In the rows, zero is written as 128.
One turn moves every row onto another: examples first, then more rows asked:
zivok: [104 113 150 143 111 127 124  89 162 143 108 152 148 135 125]
fozi: [164 122 132  88 106  90 100 134 109 133 149 129 105 138 151]
tolon: [ 94 126 130 146 103 111 136 131 162 125 127 157 163 142 105]
mesen: [170 112 131  91  99  89 117 124 126 140 154 125 116 153 130]
ripo: [100 126 147 139 115 138 100 103 151 137  99 158 137 119 148]
veki: [155 100 130  89 113  84 109 135 116 138 159 122 106 147 133]
vuvi: [ 78 135 137 138 126 101 110 152 117 103 132 156 140 112 139]
ves: [112 106 146 155 136  92 132 130 119 116 169 146 170 118 137]
Rodo: [ 90 124 156 137 129 125  94 113 123 120 108 153 127 105 159]
kugir: [ 82 146 129 138 116 121 104 150 140 111 115 161 143 117 140]
dulus: [152 111 138  82 119 104  99 133 110 135 157 128  95 139 147]
nuvo: [110 138 135 150 132 130  94 144 131 120 134 159 153 105 165]
Kiteb: [153 119 133  78 112 118  90 136 124 141 148 131  94 140 153]
Pegu: [160 102 134  85 108 103 118 123 132 146 162 125 109 158 125]
nofo: [165 113 133  90 105  83 111 129 111 134 158 126 109 146 140]
Nik: [164 108 121  89  99 105 104 127 147 153 142 127 109 158 127]
vasi: [103 144 127 134  91 125 137 109 156 157 141 150 160 117 111]
Zefov: [107 120 143 152 140 106 107 142 111 111 156 150 155 103 157]
vufo: [166 128 126  87 103 102  93 134 122 138 138 132 103 140 155]
katug: [ 88 104 169 117 133 117 121 143 109 120 169 132 132  99 129]
mulos: [ 86 157 131 129 107 128 108 133 120 138 136 150 139  87 148]
pidon: [172 120 126  90  92 100 111 123 138 145 142 131 115 155 135]
kuz: [ 88 107 164 139 138 100 111 110 108 114 129 145 132 106 149]
soz: [ 95 160 124 130  94 139 116 120 149 152 128 154 147 103 136]
Dad: [ 82 120 142 140 124  87 132 146 117 102 147 149 152 123 122]
von: [124 124 131 157 111 128 127 119 167 140 140 157 176 135 129]
vekev: [163 112 129  84 103 116 109 121 144 150 148 130 106 158 130]
sazag: [ 94  92 167 142 130  89 132  99 118 121 139 140 146 122 127]
Zodo: [153 118 125  88 109 106  85 145 125 142 138 131  96 137 152]
binob: [ 88 128 143 132 113  92 144 119 109 133 170 135 153 101 119]
big: [ 99 126 138 135  99 103 150 107 135 148 163 139 162 118 105]
kiru: [153 102 139  84 117  95 111 128 116 136 167 125 104 149 136]
bib: [160  97 127  91 105  88 113 127 133 146 157 123 112 155 123]
nada: [107 124 147 121 102 160 119 125 173 150 133 146 142 128 114]
pumi: [170 128 125  90  94 107  98 128 135 144 135 134 110 147 147]
Zame: [102  97 159 143 118 104 137  89 146 132 129 142 152 137 116]
Tum: [ 97 137 150 116 113 164  97 141 151 138 128 147 127 107 139]
Tude: [162 120 128  82 106 125  94 130 139 147 141 134  99 150 141]
Duf: [ 97  93 168 121 121 114 143 127 128 131 175 130 147 122 104]
novi: [ 92 143 124 142 104 126 114 138 162 123 111 162 153 134 123]
Ruve: [152 107 130  87 115  92  92 143 111 134 152 126 100 135 147]
nupuf: [ 89 125 160 115 128 142  98 149 118 121 147 141 122  93 149]
sira: [107 102 158 123 106 135 143 117 162 147 157 134 152 134  97]
Lede: [ 84 144 141 131 118 103 120 132 102 128 157 142 142  86 143]
vab: [122 107 140 157 122 107 140 120 147 131 162 146 178 135 121]
gizo: [160 119 121  87 101 113  89 135 143 150 134 131 104 148 139]
dogop: [121 137 127 152 119 142 102 129 160 135 126 162 162 121 153]
Moduv: [ 90 116 135 142 113  90 143 131 140 113 144 150 164 138 103]

soz -> mulos
Tum -> nupuf
Now find these:
Zefov -> ves
Moduv -> tolon
Pegu -> vekev
kuz -> sazag
bib -> Nik
fozi -> nofo

One turn moves every row onto another: examples first, then more rows asked:
Modav: [118 160 136 135 111 100 126 101 114 129  80 122 117 111 122 116 192 111
 167  87 101 131  92 114 102 157 134  70 116 110]
gogi: [108 136 134 143 129 125 143  80 105 169 141  93 108  78 186 110 166 160
 167  81  84 102  96 116  95 150 137  70 142  77]
Pevad: [136 188 113 178 129 106  93 111 127 130 150 139 160 122 150 132 153 150
 140 110  84  99  92 118 129 177 104  70  98  93]
pagek: [106 145 121 113 121  90 110 125 113  96 164 130 135 119  97 117 174 161
 171 114  92 135  96 127  80 136 136 102 109  60]
Sop: [151 154 143 142 147  62  93 124 127 118 121  95 109  94 133 119 142 181
 199  77  98 101  91 146 111 135 137 123 109  75]
duna: [102 163 114 165 128 127  99 112 146 133 107  50 113  93 161 133 129 154
 135  87  86  94 110 132 107 137 140  72 137 110]
menuk: [130 158 119 141 106  97 109 138 131 129 148  70 143  80 135 114 144 171
 188  63  48 119  96 119 109  97 133 123 127  71]
geded: [108 164 113 141 117 131 118 134 119 157  97 102 179 108 130 102 163 183
 188  90  73  88  87 125 109 124 119  82 121  51]
Ral: [150 173 150 139 139 117  82 120 125 115 120 110 112 103 151  95 136 183
 175 104  91 103  92 126 110 178  97 120 123  47]
Fope: [129 151 149 132 129 118 153 115 109 136 142  99 125 115 131 103 167 114
 169 127  71  84  60 127 120 141 159  86 132 103]
Lusev: [103 156 127 154 116 124 145 113 106 167 113  88  74 101 131  92 173 175
 155  84  91 110  98 116  70 130 127  84 147  98]
bigiz: [ 95 151  88 166 140  93 135 125 112  98 148 100 120 121 153  93 151 126
 135  88 124 106  90  94 113 158 161  93 139  85]
basu: [103 156 129 165 124 115 120 115 103 133 150  76 119 103 128 113 163 101
 144  82  89 100  76 160 113 179 173 100 153  96]
Bilu: [111 162 159 153 106 130 102  96 111 151 150 101 113 110 130 106 195 116
 112  84  83 140 101 117 119 167 134  87 142  92]
Vuzan: [108 157 107 122 153  97 123  97 120 106 172 114 180  98 127 117 134 166
 158  91  73 118  88 121 103 181 127 102 103  59]
Rato: [137 158 143 152 146 102  35 119 109 150 144 122 123  97 138  95 151 157
 159  87 104 122  88 122 106 136 132 115 154 111]
dufek: [126 188 132 174 118  79  92 130 155 137 154 118  99 109 105  90 164 153
 161  78  96 126  74 119 109 186 115 107 118 105]
giv: [130 133 132 145 115 134  93 123 137 163 132  70  93 122 101 108 167 142
 139  92  45 141  80 109 120 166 141  95 107  92]
dade: [117 157 140 153 101 136 137 132 151 118 137 106 140  73 119 106 128 187
 169  83  90 100  81 115  99 162 119 117 149  47]
gobo: [117 155 110 135 153 107 118 134 118 133 108 107 141 104 137 106 148 198
 178  87 115  77  87 121  96 130 132 121  65  76]
bana: [139 184 133 137 142 118  77 118 110 123 135 119 132 103 155  98 143 194
 151 102  91 107 106  79  90 124 117 104  81  69]
duv: [135 135 109 174 142  79 102 114 111 136 150  92 146  80 144 112 163 149
 161  99  93 115 125 107  74 113 126 138  88  96]
Negiz: [122 162 135 160  98 117  84 126 132 122 148 109 155 104 131 102 138 193
 179 100 101 135 102  93 106 111 142  69 139  80]
Femep: [ 98 157 104 166 124 104 137 110  95 176 142  86 124  75 107 107 160 114
 147  76  94 106 115 138  94 146 177  80  99 105]
zomu: [114 177 104 144 150  98 121 150 125 134 159 113 103 110  85 119 155 120
 173  90  86  81  73 125 114 138 142 141 109  70]
Tupiv: [114 178 105  97  98  95  86 151 137 134 130 113 130 124  91 102 162 166
 155 112  91  91 101 144 102 153 108 102 121  88]
futu: [112 169 130 161 170 120 100 107 120 167 107 116 170 101 142  96 164 159
 126 101  94  98  95 115 103 153  88 125 117  68]
ralov: [115 157  95 140 143 116 106 119 100 161 165 140 140  96 139 124 174 126
 184  94  76 120  94 117 119 135 126  97  57  68]
Kir: [124 159  99 179 124 110 137 135 109 152 146 118 104 104 131 105 141 171
  90  89  59  91 105 124 119 153 135  70 128  78]
Vukiv: [ 94 137 124 146 154 156 112 106 121 113 122  62 103 107 135 131 148 134
 153  97  83 107 114  99 108 120 147  92 140  76]
Riruf: [132 189 107 106 119  69  90 111 134 157 162 103 159  90 126  97 134 176
 151  73  66 103 101 125 114 169 115  90 114 100]
botu: [108 167 107 139 133 100 117 108 123 186 140 100 101  72 136 119 133 132
 117  65  84 126  92  94  97 168 150  96 107  46]
dizu: [145 163  94 128 106 124 105 121  89 168 126  79 110 125 146 141 134 122
 139 103  79 114  82 134 124 148 111 105 127 109]
Zezer: [131 133 125 158 135 121  97 128 122 132 113 124 127  72 110 118 154 144
 175 100 115  65  90 144  72 176 138 133 125  78]
Feda: [106 162 100 162 116 146 130 113  94 165 147  91 136 116 121 111 164 128
 100 104  96 101 130 113 124 144 129  87 111 101]
fuzi: [ 85 150 112 157 134 112 128 126 134 123 135 113 125  65 155  76 148 120
 151  91  82 129 109 133 124 143 161  58  87 100]

Negiz -> dade
Bilu -> basu
gogi -> duna
Now find these:
dizu -> Modav
dufek -> zomu
bana -> Ral
Kir -> giv
Riruf -> Tupiv
duv -> futu

